In the rows, 128 means zero.
Rotation paths and how fast each direction turns (deg/step):
Each turn is a multiple of 5 degrees from 10 to 175, or 0.
Each row of a path follows its step; steps can be skipped.

step 0: [123 121 133 127 124 120 121 131 131 133 126 124 130 126 138 124 124 138
 134 121 124 129 129 123 132 121 137 121 127 130 137 131 134 133 133 119
 122 122 125 140 138 128 128]
step 2: [119 132 121 128 136 132 123 130 132 129 119 122 131 124 133 128 135 135
 130 128 126 138 133 131 136 135 127 124 132 124 130 119 135 143 124 129
 119 119 126 124 132 134 124]
step 3: [127 119 126 124 123 124 129 126 132 125 126 136 125 121 130 131 132 126
 136 123 127 131 128 123 125 116 127 117 136 132 128 121 126 132 136 123
 124 112 131 132 136 138 131]
step 4: [122 131 122 126 126 127 134 126 129 140 136 132 121 128 137 128 122 136
 130 135 126 129 133 130 128 130 130 126 131 117 135 130 130 132 118 122
 135 115 121 137 134 137 131]
step 5: [133 128 129 122 130 130 126 125 131 127 127 131 133 135 129 135 133 139
 136 122 127 132 126 134 129 137 126 129 128 138 129 120 143 135 118 118
 128 122 133 130 135 137 127]
step 6: [124 133 129 127 123 112 125 123 136 125 121 128 123 119 136 127 125 126
 134 128 124 136 136 132 129 120 136 130 127 125 128 124 134 128 129 118
 119 124 127 129 134 138 121]
step 7: [121 124 121 129 124 127 118 117 130 130 131 132 121 127 130 123 134 137
 125 137 114 125 120 127 129 122 127 121 136 129 127 128 134 130 121 126
 129 122 125 135 140 132 123]
step 8: [131 131 129 123 127 130 128 127 140 130 124 134 121 133 123 125 127 138
 135 131 125 133 133 128 129 138 132 117 121 124 127 119 135 140 127 124
 126 113 125 124 129 125 126]
step 9: [125 130 123 128 129 118 129 120 130 134 124 123 124 127 129 124 135 126
 140 127 127 134 132 136 121 131 123 125 130 135 133 122 123 130 132 130
 128 118 136 129 143 140 122]
step 11: [128 123 130 120 126 118 126 124 127 134 126 136 126 129 137 120 127 132
 131 124 118 137 123 128 122 137 127 130 127 129 124 126 140 136 123 118
 137 117 133 133 130 122 127]
step 12: [130 126 126 117 131 120 132 122 143 134 123 122 128 123 131 117 132 133
 140 133 128 129 129 134 134 124 123 133 131 129 134 124 138 131 125 128
 121 125 123 125 129 135 120]
[131 131 129 127 128 131 125 129 127 131 124 128 125 126 128 127 127 128
 129 129 128 125 128 128 127 127 128 130 130 128 128 128 127 130 128 126
 128 130 129 127 130 128 132]
0
[130 127 127 128 128 126 129 126 128 128 125 127 127 126 130 131 127 125
 130 130 125 127 129 132 129 129 126 127 128 126 128 130 127 126 128 131
 131 128 126 130 127 129 127]
135

step 1: [134 142 127 128 131 121 134 126 123 127 131 131 130 127 121 132 124 118
 128 123 135 133 124 121 125 130 136 133 137 129 127 129 119 124 127 113
 135 134 121 125 119 129 134]
step 3: [136 135 133 123 127 122 129 122 124 124 129 129 130 134 119 123 116 136
 129 139 133 123 127 127 132 132 120 141 132 125 129 140 127 130 130 118
 132 126 135 124 120 125 132]
step 4: [135 132 130 123 124 124 124 121 129 134 139 124 133 132 131 131 126 136
 135 140 131 127 127 123 123 122 131 124 132 134 125 126 119 132 131 126
 141 130 123 128 119 133 141]
step 5: [125 130 123 127 131 131 124 116 131 127 134 136 132 136 115 128 125 128
 129 140 131 137 135 132 120 126 125 133 133 117 124 134 128 129 130 127
 131 131 113 130 126 127 134]
step 6: [135 126 133 126 137 123 128 122 130 141 139 138 128 127 120 128 138 128
 137 135 133 130 125 127 134 133 129 132 131 129 132 136 120 127 128 122
 128 133 123 119 125 118 133]
step 7: [138 125 117 135 128 128 137 124 125 128 138 137 128 127 125 127 130 128
 130 136 137 121 122 121 124 126 130 136 142 118 127 123 119 130 130 128
 134 123 123 130 126 132 131]
step 8: [127 124 125 130 126 130 136 123 126 137 130 124 125 140 118 132 131 127
 130 139 124 124 128 131 124 125 126 141 134 126 120 128 128 131 126 126
 129 124 132 120 126 115 142]
step 9: [143 127 136 125 133 124 125 126 130 131 130 126 135 132 120 125 126 126
 132 133 132 124 130 124 118 133 138 126 134 117 130 132 126 135 120 126
 137 123 133 120 131 128 137]
step 10: [135 121 117 128 125 124 116 126 134 132 129 130 128 135 124 122 130 128
 137 140 137 122 127 129 116 121 126 121 131 127 121 125 125 125 136 127
 132 125 123 125 135 118 133]
step 11: [132 125 132 130 132 131 128 124 128 139 130 138 121 135 117 124 121 116
 130 137 136 130 133 122 125 119 133 132 134 130 120 138 131 123 128 123
 126 127 127 116 131 131 126]
step 12: [132 125 126 135 136 135 128 126 127 131 128 132 124 121 122 135 131 124
 131 134 131 128 119 123 122 134 141 119 134 131 122 126 120 127 134 129
 134 124 127 113 123 123 135]
[129 129 128 126 128 130 123 129 129 129 129 129 126 128 127 129 126 127
 131 130 127 132 126 126 128 126 128 127 129 127 127 128 128 128 126 129
 126 131 125 129 129 128 126]
65
[125 127 128 127 129 129 126 127 131 127 128 131 129 128 128 126 131 129
 129 131 129 129 131 127 126 128 129 126 126 130 127 129 128 125 128 127
 127 127 129 128 125 132 128]
60

step 0: [135 123 132 135 138 128 129 129 133 127 130 136 133 125 140 129 124 122
 121 134 126 139 134 131 125 134 124 122 123 115 125 134 134 128 122 125
 120 127 134 131 131 124 125]
step 2: [125 119 124 131 125 119 135 126 129 129 117 122 130 136 128 130 125 123
 119 128 117 137 129 131 122 130 135 132 126 120 124 122 124 123 126 131
 128 119 132 121 136 117 121]
step 4: [130 128 130 132 126 117 130 141 125 133 125 128 127 130 124 127 128 113
 132 129 134 138 134 132 131 134 134 127 132 124 128 126 125 130 133 139
 123 140 124 117 134 129 130]
step 5: [124 121 137 130 117 128 124 129 134 119 122 127 125 129 132 122 125 122
 120 136 132 141 131 124 132 139 132 134 134 124 125 128 128 128 128 136
 134 136 128 136 132 125 127]
step 6: [130 116 131 128 136 127 133 122 123 130 132 122 129 125 127 128 124 127
 130 131 133 132 130 120 122 137 125 131 135 123 111 132 123 119 132 139
 128 137 124 132 128 130 124]
step 7: [123 111 133 139 134 129 130 130 130 136 127 127 135 128 131 122 118 134
 133 128 131 140 133 123 127 131 136 133 129 124 128 120 131 131 135 123
 122 132 122 126 125 126 128]
step 8: [134 117 132 123 134 123 126 130 139 122 131 127 128 135 135 124 127 128
 129 130 129 126 128 129 119 135 132 124 132 123 132 126 131 124 145 124
 122 134 128 135 132 116 123]
step 9: [132 130 134 133 133 131 133 131 129 130 128 135 136 131 131 135 121 125
 127 132 121 130 115 130 117 136 135 125 130 127 122 122 123 130 128 135
 120 139 130 129 129 116 126]
step 10: [136 128 142 133 131 120 127 125 119 129 116 123 126 124 136 116 123 132
 126 127 130 133 119 133 128 131 131 125 130 127 125 117 124 128 128 129
 119 125 129 128 137 121 128]
step 11: [131 132 128 127 132 118 126 133 123 124 130 127 132 127 142 126 126 127
 115 135 135 130 135 127 122 139 128 125 120 127 122 122 130 125 131 136
 120 124 129 121 128 124 116]
step 12: [128 122 142 126 122 123 136 134 130 131 136 121 133 131 127 131 125 127
 123 130 139 130 124 128 123 133 131 131 130 139 131 114 127 128 125 136
 134 130 126 120 132 126 119]
[125 125 126 127 129 127 129 129 128 130 130 127 129 129 127 129 128 128
 129 125 127 127 126 127 126 126 131 130 128 127 132 127 129 125 131 126
 130 127 128 127 129 128 125]
70
[131 130 128 126 125 129 127 129 127 129 126 128 129 130 127 126 129 127
 128 128 125 130 127 129 125 126 127 129 127 128 130 129 125 127 129 126
 126 131 125 128 125 127 127]
65

step 2: [121 129 134 123 127 127 134 137 136 128 134 140 134 132 129 134 136 120
 128 139 119 124 126 131 123 137 133 120 127 129 126 134 136 125 124 132
 122 120 130 127 123 134 132]
step 3: [121 130 128 119 134 126 130 135 136 128 132 133 128 131 127 131 136 125
 115 127 124 131 126 125 118 140 132 121 137 130 135 124 141 131 122 132
 122 130 128 134 125 124 133]
step 4: [130 123 120 128 130 130 131 134 128 130 128 138 126 133 122 127 122 127
 118 128 134 134 119 121 125 140 129 133 138 134 133 132 135 122 119 135
 123 131 123 133 122 121 130]
step 5: [126 128 126 138 120 126 140 140 128 133 125 145 126 132 119 126 123 132
 127 120 134 118 122 123 128 134 130 132 124 129 127 131 134 127 121 134
 119 127 123 132 123 128 125]
step 6: [120 126 131 132 121 115 137 141 121 133 124 134 132 136 130 126 134 132
 117 132 128 124 131 120 133 133 131 127 121 129 128 126 133 135 126 132
 119 132 129 130 125 133 122]
step 7: [128 125 127 121 119 129 134 138 121 140 125 131 136 129 130 132 134 119
 118 138 132 135 132 121 128 139 129 126 121 133 128 122 133 128 133 130
 120 130 130 123 131 124 126]
step 8: [128 133 131 122 125 133 132 137 123 136 131 141 124 116 127 132 123 122
 119 129 141 134 130 126 125 137 130 129 127 133 132 115 136 126 133 125
 130 133 124 133 133 130 126]
step 9: [124 125 137 132 128 128 129 134 121 124 125 140 116 125 126 125 120 119
 125 132 135 127 132 124 134 138 128 133 136 134 129 124 122 126 130 127
 123 135 121 140 133 133 125]
step 10: [128 118 133 135 125 134 136 132 124 132 118 136 116 130 131 125 131 117
 130 131 127 124 134 131 125 133 133 131 127 126 119 132 128 131 133 122
 113 133 128 134 132 132 127]
step 11: [131 125 128 124 133 129 136 125 131 142 120 131 125 124 138 120 131 129
 122 134 126 130 135 131 127 133 135 126 126 121 118 128 138 132 131 125
 121 135 121 133 131 138 126]
step 12: [132 122 132 127 130 127 132 123 137 143 121 134 133 119 134 128 123 128
 125 131 127 137 133 128 135 142 128 124 138 129 126 126 128 133 133 133
 128 129 117 129 134 129 128]
[127 128 126 129 129 128 130 127 126 130 123 127 127 130 127 126 128 129
 130 125 127 129 125 128 128 129 127 129 129 125 128 130 129 128 127 127
 128 130 129 127 128 130 124]
65
[130 127 128 131 127 126 128 128 128 123 128 132 125 128 128 128 126 129
 130 127 130 127 126 126 128 130 128 129 126 128 128 129 125 129 128 127
 129 127 128 128 129 130 130]
85

step 0: [132 128 131 121 127 121 127 129 117 125 118 120 130 124 132 129 125 127
 127 121 118 134 122 132 124 131 131 134 125 130 130 131 132 123 129 142
 128 133 121 128 119 128 125]
step 1: [133 122 134 129 127 137 133 136 127 124 128 134 121 117 137 124 130 130
 123 138 128 129 124 126 120 128 131 133 129 137 131 132 128 130 133 127
 137 134 135 126 126 127 123]
step 2: [133 126 135 136 125 128 133 124 135 123 110 126 130 126 124 125 125 127
 118 121 123 131 126 128 123 129 126 137 129 118 119 124 127 128 130 126
 128 125 129 126 127 124 125]
step 3: [133 130 127 126 132 131 121 134 124 131 119 138 127 127 122 127 128 117
 129 128 126 136 119 130 129 132 133 127 129 122 134 140 126 126 135 131
 130 136 136 125 121 134 129]
step 5: [127 123 133 133 132 133 133 133 132 130 125 134 118 121 129 126 124 129
 125 131 132 135 121 127 119 130 126 138 128 127 132 120 129 139 134 133
 138 132 132 130 129 130 122]
step 6: [136 128 136 128 133 128 132 130 128 121 113 126 135 125 127 125 127 130
 123 116 124 129 122 131 125 128 133 133 128 122 122 130 128 125 125 138
 125 126 131 123 117 124 132]
step 7: [136 128 132 126 124 131 132 135 121 134 120 137 123 122 131 124 135 118
 126 134 126 130 129 127 127 135 133 128 128 131 132 140 124 123 139 125
 132 130 133 126 123 132 124]
step 8: [131 126 131 131 121 129 126 122 128 123 116 130 131 126 124 133 125 125
 126 131 117 133 119 126 116 130 123 141 126 131 123 124 126 127 126 125
 123 129 130 128 134 124 118]
step 9: [128 121 129 128 133 128 125 130 124 128 120 130 122 124 125 129 124 128
 126 126 127 138 119 131 126 131 128 131 128 119 136 127 129 134 136 140
 141 139 131 131 121 130 131]
step 10: [131 124 133 122 131 138 130 132 126 122 124 124 127 120 135 126 132 127
 117 124 120 128 124 132 120 128 138 132 128 132 128 132 126 121 124 133
 119 127 132 122 118 123 128]
step 12: [138 131 134 132 128 127 123 130 127 119 117 133 137 129 122 128 118 126
 133 124 121 135 115 127 123 126 127 136 127 127 123 130 128 127 123 132
 125 135 133 124 126 129 124]
[127 128 129 127 128 129 127 126 130 125 128 129 126 126 127 127 128 129
 128 130 128 127 134 127 126 129 128 129 127 129 127 126 125 130 129 127
 127 128 128 129 129 129 124]
115
[127 127 128 129 126 131 132 127 129 129 130 126 129 130 131 130 128 126
 128 131 125 127 129 129 125 129 129 129 128 129 127 131 128 131 128 126
 129 127 128 128 127 130 128]
115
[130 129 129 130 126 130 127 128 128 126 130 127 130 128 127 128 126 128
 129 126 127 128 130 127 130 130 129 128 127 123 129 126 128 130 129 131
 127 129 130 128 126 131 131]
110

step 1: [128 129 129 120 142 121 127 138 135 129 132 129 131 131 120 139 135 126
 129 126 129 139 130 134 129 132 121 132 126 130 125 129 117 121 126 125
 121 132 131 129 133 122 128]
step 2: [131 126 123 130 121 124 127 126 126 129 120 132 122 123 123 139 132 127
 124 132 125 131 133 131 124 128 118 129 122 130 134 130 130 130 132 131
 139 122 122 131 133 134 111]
step 3: [134 132 134 129 127 120 120 129 123 124 131 128 132 129 126 137 130 131
 129 137 131 122 129 129 129 125 134 128 120 131 135 144 129 124 122 131
 127 140 139 129 124 126 129]
step 4: [123 122 132 131 133 123 132 116 123 120 131 130 128 135 129 124 136 128
 124 131 121 137 124 130 123 130 122 132 127 133 128 129 129 136 128 134
 130 130 128 142 138 118 131]
step 5: [122 122 127 142 117 128 129 125 131 142 125 130 133 130 131 126 134 134
 126 125 126 124 131 124 129 125 119 126 126 131 131 137 131 126 126 122
 117 131 135 125 127 129 121]
step 6: [125 134 135 123 131 125 123 136 127 129 123 120 123 122 129 120 131 137
 138 129 122 126 128 125 120 139 120 131 121 133 127 131 131 134 126 134
 125 128 133 131 124 128 138]
step 8: [122 125 126 132 121 114 126 128 129 132 126 132 120 120 126 130 126 119
 127 125 128 125 132 130 121 136 129 130 113 133 134 118 127 128 126 130
 129 129 130 119 127 135 124]
step 9: [128 130 122 123 132 123 122 131 129 120 132 121 127 130 133 134 136 134
 127 139 113 127 125 130 128 127 135 132 125 123 133 132 125 122 116 131
 126 128 126 122 127 121 126]
step 10: [118 125 124 127 127 128 121 123 135 127 134 129 128 124 128 132 124 122
 114 132 130 143 126 125 132 130 118 127 126 129 136 131 121 133 133 134
 128 131 133 132 136 126 128]
step 11: [122 125 127 137 130 126 127 132 127 131 128 126 130 127 128 132 138 134
 136 132 134 130 126 121 128 134 128 130 122 128 132 140 131 125 120 120
 131 132 121 126 141 140 120]
step 12: [134 129 125 120 129 133 131 128 133 124 129 124 127 118 124 133 138 136
 129 124 125 129 131 125 124 131 125 123 127 141 131 133 125 129 121 131
 134 131 141 140 127 122 132]
[126 127 129 131 129 127 127 129 128 129 129 126 128 129 126 130 131 129
 128 129 129 130 128 129 124 130 125 126 125 127 131 129 128 128 125 131
 128 127 130 128 128 126 127]
0
